In the rows, zero is written as 128.
M: rows in 3 groups, each row roughly a mix of its group's directions
M (97 x 12)
[[ 78 113 145  88 104 103  98 113 131 100  89 152]
 [159 160 108 124 133  89  87 130 159 132 181 108]
 [125 142 104  75 115  87  78 135 157 100 141 135]
 [204 153 112 123 112 111 123 139 138 126 174 143]
 [ 77 156 109  91 116 110  96 132 155  91 161 132]
 [171 131 137 179 114  93 137  97 155 158 154 107]
 [116  80 122 104 143 176 140 126  92 143 112 175]
 [161 136 135 173 102  68 153 134 150 148 155 127]
 [ 72 140 155 172 101 105 117  83 136 145 121 132]
 [111 163 167 145 115 101  90 152 146 111 165  88]
 [177  94 131 166 149 151 159 110  90 157 117 137]
 [131 122  90 101 175 151  79  93 114 146 105 117]
 [142 117 121 132 146 207 174 147 145 137 134 137]
 [172 122 124 159  90 124 181 152 107 134 137 166]
 [157 123 164 184 120 119 158 151 138 155 172 138]
 [ 77 123 129 114 115  92 110 142 176 131 144 176]
 [ 68 151 122 114 129 125 100 117 161  86  91 145]
 [115 176 144 125 105 120 113 145 127  81 162  77]
 [159  90  90 132 151 156 155  94  94 145 134 163]
 [165 124 133 176 133 129 124  68 150 153 147  97]
 [ 64 116 138 125  85 136 122  86 154 119 105 150]
 [111 157 130 136 122 112  95 130 126  94 204 110]
 [153 178 137 107  99 102  86 129 155 149 120  87]
 [175 141 109 127 155 109 112 161 148 137 184  97]
 [122  99 120 145 160 156 183 146 134 129 145 183]
 [173  89 140 158 120 127 176 137 110 169 144 151]
 [ 96 106 150 113 101 135 146 113  97 112  69 167]
 [ 95  85 120 101 140 160 140 144  82 115 110 170]
 [110 172 100  93 142 142  87 139 116  85 110  95]
 [171 100 145 185 151 148 152 107  94 147 119 136]
 [180 112 141 135 126 148 167 137 104 162  82 102]
 [131 116 108  92 185 151 122 145  98 118  98  85]
 [102 109 161 129 147 177 144  94  98 132  76 126]
 [162 124  70 144 163 149 157 136 108 130 144 170]
 [135  85 116 118 108 131 176 157  82 112  89 142]
 [130 181 121 126 146 137  92 111 163 105 130  72]
 [201 127 134 134 118  94 127 101  84 133 137 107]
 [165 187  78 109 140 118 119 168 135 123 133 135]
 [135 103 101 138 171 190 125  82 108 127 128 133]
 [180 109  84  89 143 166 148 136 114 114 128 101]
 [105 125 114  73 159 175 123 154 134 103  93 146]
 [ 73 112 129 142 168 157 149 126 123  70 135 125]
 [ 86 106 183 131 138 163 124  91 162 124 124 102]
 [164 118 101  68 163 169 118 131 123 108 119 105]
 [147 103 109 132 155 163 147  97 107 140  63 146]
 [153 153  72  97 146 118 106 109  89 116 103  98]
 [139 116 126 169 106  88 105  81 100 118 132  82]
 [156 132 138 146 141 165 151 112  99 119  60 101]
 [161 120 103  64 122 139 106 141 168 100 155 133]
 [145 147 165 148 102  99 111 101 174 152 137  84]
 [174 123 125 164 123 108 130 102 128 151 175  77]
 [110 167 119 146 172 144 149 144 177  88 151 116]
 [164 101 165 158 127 123 155 147 130 180  87 129]
 [ 96 112 160 153  89 143 146  71 117 135  96 147]
 [140 124 118 112  88  77 138 177  95 141 121 162]
 [124 139 149 132  74 115 191 161 136  98 139 133]
 [161 151 109 141 157 174 138  80  97 145 112 100]
 [ 60 106 171 146 102 121 133 113 133 130  97 150]
 [133 113 174 154 105 112 163 158 154 154  80 144]
 [114 100 126  80 139 186 110 120  99 143  98 152]
 [171 106 128 157 152 162 154 104  92 145  84 126]
 [ 95 124  90  73 156 142 114 154 123 100  89 124]
 [ 78  82 154 102 142 176 135 124 111 119 108 151]
 [148  88 152 160 119 119 173 142 136 168 109 171]
 [ 68 108 155 131 117 128 140 119 100 121  69 150]
 [169 111  97  90 169 170 140 148 115 118 124  95]
 [108 140 107  84 149 136 106 108  91 107  67 125]
 [100 127  89  63 126 139 107 143 146  95 102 146]
 [132 125 125  87 192 151 120 177 111 114 105 119]
 [134 185 141 111 103  90 102 153 166 126 126  93]
 [157  88 158 176 147 122 136 127 127 181 115 154]
 [128  92 162 175 140 146 156  83 161 148 149 124]
 [129 197 129 163 146 113  93 107 145 150 155 135]
 [ 93 116 162 107 170 110 116 179 108 115  93 139]
 [169 130 134 171 113 170 168 121 148 152 168 136]
 [154 186  97 148 126  82 123 150 142 106 146 102]
 [ 86  64 148 133 131 143 156 123  94 116 122 161]
 [136 137 175 125 121 147 114 100 189 169 129 104]
 [154 125  91 108 166 167 111  91  93 132  99 104]
 [193 150  78  90 139 150 125 138 128 116 145 126]
 [ 91 163 118 118 106 119 122 130 136  67 180 125]
 [171 119 137 161 154 163 145 106  90 135  83 107]
 [102 149 178 187 128 107 118  92 124 157 132 128]
 [151 132 130 143 108  56 102 132 139 131 174 107]
 [171 139 154 170 127 117 135 140 153 153 189 125]
 [123  77 135 106  97 128 111 111  68 152 101 144]
 [136 117 158 116 128 108 107 157 158 188  83 110]
 [ 81 168 114  92 118 118  91 131 150  83 140 111]
 [170 101 161 176 143 138 149 127 111 168  93 128]
 [162 127 114  94  98 176 152 110 121 109 104 175]
 [108 100  97 122 129 119 146 159  66  99 122 166]
 [111 112 134 154 137  98 100 125 144 144 196 168]
 [123 118 112 101 118 146 171 127 135 125  51 149]
 [158 122  97 139 153 172 146  86  77 106 127 124]
 [147 156 104  88 151 137  92 152 177 116 167 131]
 [167 171  89 140 144 111 154 169 153 131 152 152]
 [ 95 171 120 113 148 122 141 183 149  78 134 128]]

which group is each row in? (one row of each group first)
[189 141  87  81 145 156 116 130 139 113 147 118]
X
[119 144 159 121  99 110  82  96 138 126 114  66]
Y
[ 87 162 125 109 121 105  82 136 150  98 175 115]
H

[113 116  90  91 135 143 121 155  68 106 106 158]
Y
[175 140 104 137 132  92 105 115 135 139 177  81]
X
[ 85 136 156  68 114 138 119 174 134 120 102 142]
Y
[ 66 133 143 102 151 154 137 162 135  78 119 133]
Y
[170 113 155 156 153 123 152 122  69 146 116  96]
X
[140 103 117 128  97 130 204 134 122 124 130 173]
H
[114 150 120  78 122 105  77 150 149 144 153  89]
H
[111 106 140 146 109  92 139 145 154 142 183 179]
H
[157 178  77 103 164 162 103 134 134 120 124 120]
Y
